In the rows, zero is written as 128.
Each named turn below is shown by a few rows before and after it. Which turns, in which order, take the first row of each later pair to the second? The first pair is answered.
Lak:
[101 133 153 101 133 112 117  97] |-> [ 93  99 137 107 125 123 100 140]
[118 121 112 134 129 128 149  70] |-> [118  80 119 131 129  88 147 132]
[113 151 155  90 116 154 101 134] |-> [121 150 165  87 125 129 108 140]
[132  81 111 148 102 127 161  96] |-> [136  78 118 143 109 114 164  97]
kap:
[116 141 125 131 105 134 123 122] |-> [116 138 131 125 106 129 125 120]
[123 116 118 131 126 135  92 175] |-> [115 110 132 112 124 127  88 166]
[131 148 156  97 133 103 110 140] |-> [146 159 147 114 140 101 122 145]
kaso:
[129 178 169 127 154 105 146 148] |-> [137 160 164 118 144 107 152 175]
[140 109 122 104 101 116 151 110] |-> [135 111 124 101  99 125 146 103]
[139 114 107 135 110 145 132 150] |-> [126 123 114 130 109 158 119 135]
ditu:
[113 130 147 151 141 115 147 139] |-> [103 129 142 158 144 123 139 128]
[146 128 136 107 106 129 142 117] |-> [144 139 138 118 120 125 125 161]
[137  98 109 135  88 148 142 148] |-> [140  98 107 136  93 146 139 158]
[101 131  95 160 136 141 102 123] |-> [123 117 108 131 115 126 151  75]
Then:
Each pair is 2 to 3 turns apart.
[118 132 167 122 153  76 107 127] |-> [105 121 159 125 141  96 107  87]  ditu ditu
[100 101 129 111 116 129 106 137] |-> [ 97 121 141 112 132 113 111 109]  kaso Lak
[135 136 139  96 109 148  96 166] |-> [136 122 137  87  89 153 119 117]  ditu ditu
[181 157 133 134 109 116 163 101] |-> [154 124 105 155 106 152 109 177]  kaso Lak ditu
[170 131 104 138 109 151 156 176] |-> [176 157 147  99 115 123 170 133]  kaso Lak kaso
[115 117 159  73 124 121 112 124] |-> [103 120 153  86 133 130  93 134]  ditu ditu
[115 105 128 121 148 135  87 159] |-> [115 106 134 106 136 136 112  84]  kaso ditu
[111  81 118 128  99 139 130 121] |-> [106 115 132 135 126 120 135  77]  kaso kaso kap
[124 121 137  97 111 134 138  94] |-> [150 121 135 113 133  95 161 133]  Lak kap kap
[151 173 150 136 143 125 127  87] |-> [175 162 150 136 145 103 140 145]  ditu kaso
[122 126 119 163 130 127 158  77] |-> [124 114 134 155 141  90 163 101]  Lak Lak Lak
[131 120 149  91 115 106 136 125] |-> [129 145 130 101 108 150 129 106]  ditu Lak ditu
[140 156 138 125 133  98 168 103] |-> [131 158 109 138 114 152 148  94]  Lak Lak
[134 158 114 171 147 100 121 163] |-> [128 153  97 162 119 141 132  89]  Lak ditu
[102  85 125 130 125  89 117 108] |-> [100  95 121 111 102 129 111  87]  ditu Lak kap
[170 179  99 181 119 167 130 170] |-> [131 137 102 150  84 201  90 171]  kaso kap
[150 138 153 104 110 116 147 123] |-> [120 152 141 116 114 150 111  99]  Lak kaso kaso
[103 162 115 162 152 149  85 138] |-> [149  95 111 123  99 145 138 185]  ditu ditu Lak
[ 93 117 126 169 146 123  95 126] |-> [105 100 141 133 125 108 135  79]  kap ditu
[120 120 156 116 146 106 128 125] |-> [128 120 148 129 153 110 125 148]  ditu kap kaso
[114  97  96 165 112 130 111 137] |-> [152 150 134 143 131  84 153 114]  Lak ditu
[126 108 131 136 139 124  97 176] |-> [130 134 141 144 148 100 135  79]  ditu Lak kap
[138 116 147 122 139  72 145 137] |-> [ 90 111 133 132 132 125  85 147]  kaso ditu kaso
[133 159 170  95 129 104 138 115] |-> [128 184 135 146 153 125 115 140]  kap ditu
[171 145 112 133 109 150 158 130] |-> [126 116 122 114  98 168 106 151]  ditu kap kap
[148 133 149 105 118 108 142 146] |-> [148 135 123 121 106 149 126 158]  kap kap kaso
[112 124 151 124 146 136 106 149] |-> [110 111 161 118 142 125 122 113]  ditu Lak
[129 147 120 130 126 155 122 160] |-> [129 166 124 147 144 140 130 136]  kaso kaso kaso
[153 128 107 163 116 151 155 168] |-> [136  89 122 123  82 156 158 119]  ditu kap ditu
[121 115 129  98 120 148 129 138] |-> [106 129 143 104 141 123 116 142]  kaso Lak ditu
[149 159 112 172 145 111 141 153] |-> [147 143  99 165 125 141 132 170]  Lak kaso
[125 107 131 131 124 120 138 162] |-> [103 108 141 113 119 133 116 144]  kaso kap ditu
[165 148 100 144 129 152 134 121] |-> [141 106  95 128 114 161 106 152]  Lak Lak kap
[114 154 148 140 148 105  94 168] |-> [107 140 151 150 151  75 113 119]  ditu Lak kap
[106 159 137 122 139 153  71 155] |-> [112 146 153  95 118 141 113  66]  ditu kap
[107 157 163 108 130 126  94 106] |-> [149 126 151 120 133  84 139 167]  kaso kaso kaso
[144 103 136 116 125  84 156 133] |-> [155 113 104 150 123 106 160 145]  kap kap
[156 126 145  88 103 109 176 125] |-> [158 111 103 119  95 150 162 166]  kap Lak
[137 145 142 119 130 136 143 101] |-> [139 125 154 114 134 107 146 127]  Lak Lak Lak
[126 154 110 155 124 161 112 155] |-> [115 137 124 141 124 145  99 174]  Lak Lak kaso
[136 158 105 163 126 119 115 143] |-> [134 127 124 150 130  74 135 131]  ditu Lak
[138 121 123 127 110 106 157  90] |-> [144 121 102 148 110 125 160 101]  kap kap
[102 169 166 105 148 136  97  96] |-> [130 132 116 165 163 116 106 190]  kaso kap Lak
[140 138 115 127 135 125  98 144] |-> [143 132 120 128 139  98 119 121]  ditu Lak kap
[115 117 141 107 115 119 152  75] |-> [135 118 145 103 128 106 137 181]  kaso ditu kaso
[133 159 156 115 142 100 134 103] |-> [152 125 147 105 123  98 147 154]  kaso kaso
[ 99 157 152 134 154  92 115 146] |-> [101 140 152 116 131  97 144  88]  ditu ditu
[107 142 135 130 131 142 101  98] |-> [124 151 123 155 147 124 119 102]  kaso kap
[157 133 113 153 114 171 148  91] |-> [145 134 117 151 118 163 144  79]  kap kaso
[149 146 167 123 170  45 137 121] |-> [136 121  84 136 102 208  95 139]  kaso Lak
[133 149 127 138 137 127 142  80] |-> [141 100 104 155 124 125 139 157]  kaso Lak
[132  46 103 137 105 117 151 149] |-> [ 97  61 147  87 102 122 108 136]  ditu kaso kap
[137 147 109 120 118 158 124 154] |-> [112 157 120 116 122 156 109 122]  kap kaso
[179 182 128  98  94 221 157 141] |-> [211 171 140 118 130 136 186 191]  Lak kap
[161 108 120 108  98 143 167 152] |-> [145 151 145 109 136 128 122 186]  kaso Lak ditu
[120 186 139 148 153 128 136  73] |-> [158 172 140 145 160  96 155 169]  ditu ditu kaso
[139 172 121 173 164 110 140 111] |-> [161 126  95 172 125 124 174 109]  kap ditu kaso
[129 127 159 126 154  72 139 162] |-> [104 108 158  90 117 122 105 172]  kaso kaso
[150 135 118 148 133 138 153  95] |-> [166 129 123 134 126 138 154 159]  ditu kaso
[ 98 104 114 109 117 140  99  95] |-> [110  88  98 148 139 105 109 130]  kaso kaso Lak
[120 113 117 101  90 179 123 110] |-> [144 130 159  74 106 126 137 154]  kap ditu
[114 125 125 154 137 142 118 109] |-> [107 116 140 136 133 132 116  99]  kap kap
[138 137 112 122 126 159 118 100] |-> [152 132  95 146 134 145 137 109]  kaso kaso kap
[136 108 127  98 113 157 129 143] |-> [118 148 128 120 144 160  98 143]  Lak ditu ditu
[138 122 126  92 145 122 100 150] |-> [119 114 125  95 147 118  91 132]  ditu Lak Lak
[126 123 127 151 166  65 134 126] |-> [101 136 104 162 151 130 110  73]  kaso ditu Lak
[115 174 103 158 148 143 117 118] |-> [162 159 131 108 126 106 168 139]  kap ditu ditu
[112 172 151 145 170  97  82 151] |-> [133 176 143 156 176  86 107 149]  Lak Lak kaso
[149 105 115  84  82 136 137 140] |-> [120 141 139  71 105 138  91 132]  ditu kaso kap
[139 139 166  71 113 124 124 136] |-> [141 122 131 103 116 145 112 191]  kaso kap Lak
[135  75 142  94 132 124 109 203] |-> [ 98 159 162 125 183 118  91  81]  kaso kaso kaso
[148 146 144 137 154  69 170  86] |-> [149 105  85 183 141 113 146 171]  kap Lak
[137 178 148 126 148  91 109 137] |-> [117 161 124 160 149 100 109  91]  ditu kaso ditu
[ 91  90 101 143 117 170  99  95] |-> [ 75  72 117 138 127 139  85 118]  Lak Lak kaso
[122 125 112 133 106 153 133 104] |-> [147 165 124 133 123 142 137 134]  ditu ditu Lak
[ 94 116 143 143 155  80 124 100] |-> [102  81 128 143 143  86 119 152]  kaso ditu kaso
[168 119 113 140 126 106 174 150] |-> [167 127  99 144 111 149 166 128]  kap Lak kaso
[107 131 134 120 144  69 151  73] |-> [ 79 129 123 142 153  88 120  73]  ditu ditu ditu
[109 108 125 150 128 118 121 131] |-> [125 102 122 141 114 129 135 141]  Lak ditu Lak
[131 169 146  88 126 113 154  77] |-> [141 170 109 115 106 163 156  77]  kaso Lak Lak
[159 113  87 177 111 154 149 160] |-> [163 106  90 169  98 155 164 131]  ditu ditu
[159 191 181 116 152  99 157 118] |-> [120 151 180 120 146  90 147  60]  Lak ditu Lak
[107 150 116 156 143 143 112 103] |-> [130 134 102 171 142 134 138 101]  kaso ditu kap
[100 130 115 179 172 100  95 144] |-> [ 84 137 113 174 157 134  83 109]  Lak kap
[140  95 143  90  89 128 140 145] |-> [104 124 140 102 109 155  89 147]  ditu kaso
[164 146 129 120 132 134 147 161] |-> [146 128 115 117 113 161 129 167]  kap kap
[118 192 152 113 126  98 140 113] |-> [113 156 152 111 128  76 130 172]  Lak Lak Lak
[105 157 133 131 142 135 103 131] |-> [143 133 126 133 136  97 156 120]  ditu kaso kaso
[125 121 123 139 134 137 105 189] |-> [ 96 128 111 159 135 146 108  88]  ditu kaso
[110 105 144 124 143  99 116 155] |-> [137 145 135 129 135 123 154  90]  Lak kaso ditu
[151 138 158  83 115 126 139 137] |-> [170 164 137 113 127 141 148 136]  kaso kap kap
[171 105 105 143 123 130 180 131] |-> [159 115 129 102 109 138 174  90]  kaso kap Lak
[153 132  98 136  98 145 160 126] |-> [166 154 113 135 116 128 160 135]  ditu Lak
[145 144 144 116 137 108 129 136] |-> [128 125 130 113 117 141 106 147]  Lak kap
[158 119 120 126 118 145 141 160] |-> [150 160 138 127 142 123 144 105]  ditu Lak
[126  84 126 116 103 139 132 123] |-> [111 112 131 128 120 136 126  79]  kaso kaso
[120 127 139 135 136  98 120 141] |-> [136 133 138 136 134  97 138 134]  Lak Lak kaso
[104 119 162 102 142  77 100 115] |-> [143 112 142 115 139  70 130 165]  kaso kap kaso
[103 151 153 113 154 136  96 104] |-> [107 141 165 109 159 113 100 121]  Lak Lak Lak
[107  94 129  88  88 151 101 129] |-> [108 126 162  78 111 113 115  93]  kap kaso
[127 129 111 136 117 160 125 114] |-> [127 105 114 135 118 144 120 151]  Lak Lak
[114 158 148 108 138 137 110 113] |-> [145 145 149 114 144  99 148 132]  ditu kaso kaso
[ 79 135 147 124 127 151 119  99] |-> [132 153 157 115 129 115 175 108]  ditu kap
[163 132 144 100 130 117 151 164] |-> [165 128 118 122 128 140 142 176]  kap kap
[128 143 106 129 143 193 100 168] |-> [151 151 153 112 178  93 141 170]  kaso Lak kaso
[143 139 114 150 139 131 112 159] |-> [116 117 141 112 126 123  91 148]  kap kap kap
[129 176 104 176 163 143 117 142] |-> [125 176 146 149 176  91 133 108]  kap Lak
[139 152 129 150 136 128 118 171] |-> [120 152 119 144 116 162 116 104]  Lak ditu kap
[118 142 100 170 167 127 136 104] |-> [106 105  93 166 160 131 114 138]  kap Lak Lak
[ 97 131 117 145 143 142  88 130] |-> [ 93 140 142 125 151 114  96 104]  kap Lak
[129 119 145 112 127 105 136 137] |-> [106 126 142 117 129 123 105 135]  kaso ditu kaso
[115 108 132 117 100 110 108  92] |-> [136 114 137 119 113  83 132 101]  kap kaso
[152 144 130 141 146 100 154 143] |-> [149 118 117 134 122 127 144 172]  kaso kap
[130 133 114 133 125 166 110 151] |-> [121 108 143 108 127 129 107 163]  kap Lak Lak
[136 102 145  87 101 142 107 155] |-> [125 125 171  82 121 119 105 115]  kaso Lak
[107  62 101 126  99 127 112 141] |-> [117  71 134 114 116  72 135 135]  Lak Lak
[128 137 154 108 111 127 130 112] |-> [148 154 124 145 123 142 141 127]  kap kap kap
[160 174 151 139 162  80 164 139] |-> [128 167  89 191 156 147 126 119]  kap ditu
